One vector is turned by the same rotation once a tick. Each row is the vector after some number of ticks, and that number follows the row.
The counts run from 0 to 226.
[  8  21  14  12  18   8  38   3  22  15  -6  -3  -9  -4  -5   9  20   4
  24  -1   2   5  -5   4  -2   0   1 -23  23  11  -1  -6  13  -7  15  12
  -2  19  -9] => 155
[ 18  18   0 -35   4  16   7  22 -20  12  -8   3  -9   5   6  18   0  -4
  -6  18  -6  -4  17   9   2  12  21  -9  -4  -1   7   8  -7  -9  14   5
  25 -18  -5] => 80
[ 13 -10  -1  -7 -18  11  20 -17 -23   5 -12   7  20  -4   8 -13  -4  29
 -22   0  -8  -8 -13 -20  -6   0 -10   9  -8  -9   1  25 -17 -30  -7   4
  -4   4  -1] => 17
[-12   8  19  23   7  15  20  -9  17  18   2 -16  -4  15 -14 -11  17 -11
   7  11  -4  13  -9   2   2   4 -10 -11  19  14   6  -8   1   4 -18  17
 -14  20   8] => 43
[ 19   9  -5   1 -10  -8  32  -2 -11   8  -9  -1  -2  20  22  -7  14 -10
  10   6   3   4   9 -28 -14   2  -3 -14 -10 -22   1  18   4 -34 -15   1
  -3 -14   0] => 27
[ 10  16   1 -16   9  16 -16  12  -1   0   9  -3 -22  15   7   3  -3 -35
   9  16   8  -8   8  10  -4  24  16   1   1  -2   4 -11  -5  -1   4  -4
  25 -32   1] => 87
[-11   4  -1   6   7  -3 -28 -12   9 -19  17  14  -1 -12   9 -17 -14  -4
  14 -18  27  -5 -14  -7 -11  -7 -22  10  -6   2 -12 -20  -9   8  18 -19
  11  -8 -25] => 0
[-11  -6  -9   5 -14  12   3 -19 -20   0   2   5  14   1   4 -17  -7  25
 -25   9 -12   6  -7 -24  -7  -9  -7   5 -17   2   8  11 -13 -22 -28   7
 -12   7   8] => 126
[  1  12   2  24  15  19  17  -3  23  27  -1 -21  -1  -3  -9   5  14  -4
   9  11 -12  -2  -8   6  14   2  -4  -8  32   7  -3   1   5  -3  -2  21
 -11  20  18] => 152
[ -6  22   2   9  12 -12  10   5  27  -6   8   3  -9   7   6  -3  19   9
  30   2  10  20   1  14   2  -9  -6 -25  12  11  -6 -28  11  21  13  -5
  -8  17 -13] => 158
[ -2 -15 -25   8  -5 -17 -25  -3 -15  -7   1   2  -6  -1  21  -7   0   0
   4 -22  15  -9  -4 -34 -15  -4 -25   7  -7 -13  -6   7   2  -8 -12 -11
  -2  -4  -8] => 120
[-15   1  22   3   7  33  -8 -13  16   0  12  -5   3  -8 -14 -10 -24 -19
 -12   7  -6 -17 -14  11   1  18  15  23   0  18  -1  -8 -16   9  -4   6
  13 -12   5] => 96
[-13   4 -10 -27  -4  -2 -32  14 -16   6   4  11  10  -6  11   4  -4  10
 -20  16 -24  13  -1  25  27  -5  12   6   2  -1  13   0  -7  19  -1  -6
  -1  -4   9] => 74
[ -1 -20 -20  -1 -23 -13   2  -8 -13   1  -5   4  11 -15  17  -8 -15  25
 -13 -11  -9  -3 -11 -37 -11 -18 -14  13 -16 -11  -4  21   0 -12 -13  -7
 -10   2   2] => 123
[  1  12 -19   9 -13 -23  23   4  11  -6   0   9  -3   2  23 -14   0   3
   4   9 -12  11  18 -24  -2 -18  -4 -17 -16 -17  -7   8   9 -16 -25 -10
 -10 -17   6] => 135
[-19   5  38  -5  -2  25   4  -7   9   6   5   3  15   5 -14 -11 -28 -18
 -18  11 -15  -5 -13   9  -3  22  11  16 -14   9   6   1 -11   8  -9   1
  11 -21   1] => 201
[ -4   5  16   5   7  16 -10 -16   0  -7  16   7  -2   4  -5 -14  -8  -6
   9 -11  28  -5  -6  -9 -32  15 -12   9  -7  24  -3 -23 -13   1   9  -3
  17   4 -27] => 106
[ -5  -2   7 -11   2  11 -12  10  16  15   0   2  -4 -21  -4  10 -23 -25
 -12   9 -17 -26  -9  12  12  15  20  18  -1  -3  -5  14  -6   9   5  -1
  18 -28  14] => 89
[ 11  14   5 -37   1  15   1  10 -28   6  -9  19  14   7  -1  11   1  25
 -12  12  -5  12  -2  21  18   2   3   0   2   6   9   4 -19   1  21   5
   3   6  -9] => 178
[ 11   0 -23 -30   5 -13 -16  26 -24   2 -13   6 -14   8  19  27  13  13
  12  -2   5  11  12   5   7   1   3 -13  17  -9   1  -1   4   9  16  -3
   6   9 -13] => 68
[-19  -2   7   5   2  -9 -10  -9  18 -23  17  12  -4 -11   1 -12 -25  -3
  11 -16  24  -2 -11  -9 -24   1 -13  10 -16  13 -16 -15  -2  19   4 -17
   9 -12 -24] => 105
[ -8   3   4  22 -11 -10   4  -2  26   7   2 -11   2   9  11 -22  -3 -23
  -1   9 -19   0  -4  -9  18  -6  -7   3   0 -12  -4  11   6  -2 -33  -4
 -26 -13  26] => 33
[ -3 -22   3   7   0  16   2 -20  -6   5  -2  -5   6 -21  -6   4 -20  16
 -14 -20   4 -22 -20 -22 -22   5 -15  24   3  10  -5   6  -9  -4   3   7
  12  11 -11] => 111
[ 11  11   6 -41  -7 -17  -3  24  -7  -7  -9  20  -2  14  19   4  -5  -6
  -1   9  -1   5   9  10   5  14  18  -5 -19 -13   0   2   1   2  16 -14
  16 -33 -10] => 188
[ -7   6 -21 -28  -8 -24 -19  28  -9  -4  -8  17   4  -9  21  19  -2  20
  -1   2 -14  15   9  11  19 -10   7  -7  -1  -9  -2   1  10  17  10 -12
   1  -8  -8] => 71
[-25 -19   8   7  -9   6   7 -15  -7  -1  -1   1  14 -20  -8   1 -22  29
 -15 -15  -8   0 -15 -24 -26   3 -10  15 -10  21   4   8  -2   3 -15   8
  -1  15  -8] => 220
[ -7 -19  -8   4  -6 -10  -5  -8   5 -11  -3   8   5 -25   8   2 -29  12
  -2 -26   6 -14 -15 -29 -18  -9 -15  18  -8   3 -10   7   4   1   4  -6
   1   2 -15] => 112
[ -2  11  24 -13   6  26  14  -4  11   6   4   7   6 -17 -15   5 -22  -8
 -15  14 -13 -14  -6  11  -3  24  23  13  -5   8   3   7  -9  -1   8   6
  22 -25  -6] => 92
[  9 -12 -18  -7 -12 -21  -1  -3 -16  -3  -3  10   2   0  33  -7   0  -1
   4 -15  15  -9  -5 -27 -13  -5 -21   6 -10 -25 -10  18   1 -16   2 -15
  -3  -7 -10] => 15
[  7  21  -4   8 -10   1  28  -1  -4   3   1  -2  -7  16  14 -18  15  -1
   4  22  -5  15  13 -13 -11  -4   5 -22 -16  -8   7  -1  -1 -29 -22   3
  -5  -6   0] => 136
[ -6  11 -11 -16   9 -16 -17  16   6  -5   1  19   4   5  12   5  13  15
  16  -7  12  23  -3  20  16 -10 -14 -10  10   4   0 -16   7  24  26 -13
  -7  20 -17] => 169
[-19  -4  17   6  -2   9   0 -13  15  -8  10  11   9 -27  -9  -5 -38   8
  -5 -10  -4 -14 -22  -5 -15   2  -5  24 -13  16  -9  -2  -8  14   3  -3
   7  -7 -16] => 104
